[[  5 -36  11  44]
 [-29  36 -53 -44]
 [ 16 -13 -62  22]] ==> -36

[[ 33  -6  46 -24 -26 -11]
 [ 26  54  34  61 -64 -44]
 [-66 -63 -16  49  22  21]] ==> -6

[[ 50  57  25  34  69]
 [ -1  39 -12  20 -22]
 [-46 -21 -67 -83 -56]] ==> 57

[[-55 -63  19 -37]
 [ 23  10  39 -49]
 [-55  25 -48   5]] ==> -63

[[  8 -17   2  76  49 -12]
 [-10  -4  15 -35 -12 -34]
 [ 50 -31  23  78  26 -42]] ==> -17

[[  1  68   1   1  -3]
 [ -7 -14  26   7  -5]
 [  1  67  -3  -1  -2]] ==> 68

[[ 69 -74  15  10  60]
 [-10  41 -14 -66 -61]
 [-43  73  16  45  57]] ==> -74

[[-15  29  -3 -63 -22]
 [ 41  57 -12 -45  53]
 [ 19  35 -44 -11 -12]] ==> 29
---
[74, 12, 19, 79] value 12

[[340, 502, 352, 761, 504, 728],
 [211, 506, 175, 893, 573, 471]] value 506

[9, 3, -26, 49] value 3

[766, 615, 198, 488] value 615

[475, 599, 196, 839, 745] value 599

[3, 8, 5, 4, 1, 4] value 8

[[179, 109, 145, 41],
 [194, 34, 88, 166]] value 34

[-34, 4, -42, 24, 19, 30] value 4
---
[-6, -40, 8, 26, -61, -46, -20] Out: -40
[0, 29, -64, -2, -48, 29, 40] Out: -2
[-33, 2, 6, 56, -82, 73, 45] Out: 2
[43, 41, -79, 25, -32, -9, -33] Out: -32
[[0, -51, -7, -15, 54, -70], [-14, -46, -22, -27, 36, -78]] Out: -51
[-3, 86, -22, -41] Out: -3
---
[ 93 230  60  41  41  52  33] -> 41, 230

[[4237 7335 7133 5963 2853]
 [6199 2283 4772 7058 6541]
 [7142 4302 4424 8331 6103]] -> 4772, 8331

[[0 4 4 4 1]
 [4 6 1 6 8]
 [3 2 6 5 3]] -> 1, 8

[8 4 1 1 7] -> 1, 8

[5363 2932 3126 8374 7097 4040 8241] -> 8374, 8374

[4532 1365 4351 6372 5453 1796 7758] -> 6372, 7758

[  0  20 -30  48   1] -> -30, 48

[3332 7387 7548 9281 1931 4110 7452] -> 9281, 9281

[102 107  95 211  17] -> 95, 211
---
[[0.02, -0.09, -0.07, 0.10, 0.09, -0.11, 0.07], [0.16, -0.08, 0.17, -0.07, -0.16, -0.08, -0.06], [0.04, 0.01, 0.12, -0.07, 0.03, 0.05, 0.08]] value -0.09
[-49.896, 187.729, -5.450, -89.926, -103.347] value 187.729
[-119.73, -16.13, 178.23, 151.29, -187.43, -79.05] value -16.13
[[2.2, -3.0, 16.8, -4.8, -6.0, 1.8], [-10.3, 22.4, -17.1, 15.8, 0.7, -16.9]] value -3.0
[17.3, -11.9, 19.4, 4.8, 7.1, 4.7, 6.6] value -11.9
[[14.3, 16.3, -8.3, 2.0, -22.3, -7.9, -15.8], [-0.8, 6.6, -5.7, 6.4, -16.0, -2.6, 0.8]] value 16.3
[-13.91, 14.90, 16.27, -9.83] value 14.90
[[-0.12, -0.13, 0.06, -0.07, 0.16], [-0.19, 0.06, 0.14, -0.02, 0.00]] value -0.13
---
[[-11  34   6  65]
 [-25  53  29  84]] ans = -25

[-80 -41  48 -51 -43  32  26] ans = -43

[[-48  -3  17  18  52 -28]
 [ 40  41 -13  29  87  -2]
 [ 14 -23  65 -37 -78 -29]] ans = 52

[  3 -38  63   3  33  13] ans = 33

[-48  15  14 -40  65 -18] ans = 65

[-44   8 -50  36  67   4] ans = 67

[[ 21  47  33 -48 -86  18 -63]
 [ 13  38  18 -32 -69   8 -33]
 [-12  19 -21 -43 -19 -29   2]] ans = -86

[ 21  15 -38  59  25 -61] ans = 25
---
[-82  66 -18  46 -41] Answer: -18, 66

[-48 -26  11   4 -38   8  72] Answer: 4, 72

[-54 -28   5  80 -59  29  71] Answer: 80, 80

[[ 19  -3 -23  -3 -12]
 [ 29 -39  -8  18  11]
 [-27  66 -61 -49 -73]] Answer: -8, 66

[-18   1 -83 -51 -36] Answer: -83, 1

[-80 -23 -72 -66 -31] Answer: -72, -23

[-33  82  50  58  74  79  64] Answer: 58, 82
---
[[ 0.168 -0.098 -0.136  0.172 -0.022]
 [ 0.155 -0.107 -0.134  0.157 -0.035]
 [ 0.068  0.043 -0.149  0.082  0.091]] result: -0.107

[[   9.855   62.239  -36.094  -31.234 -151.598   22.138]
 [ -37.868  122.223  -31.156  -40.768 -218.755   13.393]
 [ -73.533   -0.631   25.281  -90.930 -147.401   46.779]] result: 122.223

[[-0.023  0.196  0.139 -0.006 -0.048  0.064  0.104]
 [-0.153 -0.062  0.197 -0.172 -0.238 -0.084  0.130]
 [ 0.154  0.012 -0.236  0.190  0.188  0.162 -0.133]] result: -0.062

[[-121.8  109.9 -130.3   40.8  121.8  119.6]
 [ 100.8  -54.4 -130.0 -161.9   53.2   46.3]
 [  13.4 -200.8  121.8 -167.3   93.6   72.2]] result: -54.4

[[ -87.904  -31.676    2.819  123.153  213.692 -137.015]
 [   9.970  -64.487  -77.571    6.186  -38.436 -114.561]
 [  -2.017  -36.461  -84.439  -14.479  -50.482 -129.400]] result: -64.487

[[ 0.13  0.23  0.14 -0.13  0.15  0.13  0.13]
 [ 0.16  0.14  0.15  0.13  0.14  0.14  0.14]
 [ 0.15  0.13  0.15  0.13  0.14  0.00  0.15]] result: 0.14
